In the data rows, the value 500 means zero.
Here are some points, each followed by its number:
"578 565 180 426 406 298 400 317 726 489 698 659 589 482 580 542" 0
"481 573 459 546 697 353 515 524 531 664 401 335 603 432 439 449" 1
"167 394 440 545 456 610 539 573 485 499 477 371 303 381 446 480" 2
"195 571 395 584 454 511 549 651 663 388 430 501 389 382 389 389" 3
"283 717 375 547 540 496 472 574 482 580 446 453 706 449 345 327" 4
"466 351 298 470 367 632 718 433 576 353 267 593 543 470 304 303" 5
"710 368 372 456 455 757 733 418 487 270 551 515 441 534 486 755" 6
"442 698 418 668 306 228 409 640 601 165 384 477 248 430 361 632" 7
"433 647 398 536 612 371 482 526 634 561 643 628 544 443 598 541" 8
"316 454 692 538 443 467 334 531 374 678 459 462 517 457 462 706" 9
"680 259 471 407 236 586 421 333 339 335 422 327 363 601 710 999" 10
"565 620 627 628 639 215 489 562 523 558 566 588 463 434 529 640" 11
"601 510 359 374 550 556 393 742 567 586 637 522 547 548 556 510" 12
"681 419 617 376 512 616 459 516 401 640 699 641 598 652 605 579" 13
"646 423 563 402 512 625 474 533 410 636 705 648 593 632 595 576" 14
"477 322 693 409 428 537 386 490 518 544 620 416 272 454 691 461" 15
"442 705 395 670 315 230 460 643 618 168 411 467 276 433 298 605" 16
"630 760 450 503 600 252 500 424 659 484 545 537 585 603 364 352" 17
"803 389 457 335 633 430 563 273 510 399 620 531 358 561 668 305" 18
"718 394 335 456 452 720 726 421 516 242 540 503 432 519 485 727" 19
"490 532 410 524 510 248 546 483 426 319 240 521 352 500 578 312" 20
"538 487 628 711 554 723 634 463 449 591 499 529 649 490 373 392" 21
"451 335 685 375 437 552 351 511 528 568 647 410 330 478 673 425" 22
"487 698 501 739 679 515 701 410 474 475 432 582 648 464 263 198" 23
"536 478 412 508 560 571 572 491 567 651 482 369 655 508 380 364" 24
"609 400 619 214 696 751 471 394 601 822 906 493 622 562 504 349" 25
"371 503 486 473 581 359 479 443 461 371 349 593 314 522 628 281" 26
"492 321 586 410 310 604 371 340 443 662 669 495 533 501 684 708" 27
"580 499 572 479 517 738 448 592 642 514 870 523 477 565 604 489" 28
"730 288 454 436 278 527 386 340 306 363 416 349 374 616 721 999" 29
"415 416 391 418 631 567 560 357 520 428 586 554 407 446 630 462" 30
"437 265 634 326 674 761 446 431 500 874 712 644 677 539 596 248" 31
"583 550 307 421 303 423 499 493 688 291 586 589 582 435 387 828" 32
"404 443 601 619 498 663 632 544 324 576 258 428 570 539 405 672" 33
"442 390 750 401 567 631 395 661 413 715 413 409 511 584 429 498" 34
"633 530 337 584 452 625 518 396 493 444 530 610 620 594 476 524" 35
"610 673 289 626 465 373 614 575 597 405 376 367 651 466 337 548" 36
"490 563 432 549 671 384 532 539 462 664 386 356 633 455 428 425" 37
Which two points above are nearest to each new point? Their numbers follow each, smallest number first.
"577 521 596 515 544 515 607 628 478 431 395 652 541 451 308 436" --> 21 24
"410 282 641 342 655 766 439 435 470 843 663 669 651 531 607 248" --> 25 31
"584 500 637 559 578 423 490 608 509 474 429 437 370 528 424 586" --> 1 11
"476 683 529 762 645 498 674 411 478 477 417 582 649 468 290 231" --> 21 23
"491 355 571 363 331 665 374 354 432 655 650 504 556 526 647 672" --> 14 27
"153 539 448 600 453 524 544 621 677 353 404 521 358 390 377 388" --> 2 3
"771 381 551 400 627 451 552 275 458 398 582 511 342 557 644 335" --> 18 30
"534 516 579 428 526 684 425 606 623 542 867 524 476 572 601 511" --> 14 28
"611 437 518 659 405 420 465 571 583 514 476 394 436 496 551 639" --> 11 35
"486 321 581 368 328 642 398 371 434 686 678 513 550 509 661 661" --> 14 27
"427 445 370 415 609 540 544 339 507 435 581 563 444 439 663 419" --> 26 30
"581 762 457 544 594 281 478 437 594 473 549 544 592 546 387 358" --> 8 17
"468 581 610 443 432 316 244 512 370 636 428 352 526 557 604 535" --> 1 9
"398 612 379 509 629 380 500 487 618 604 600 615 576 449 572 527" --> 1 8
"493 568 520 470 653 642 582 527 575 520 617 418 514 491 427 328" --> 21 24
"583 656 352 589 452 397 605 557 578 426 399 375 642 500 352 520" --> 36 37
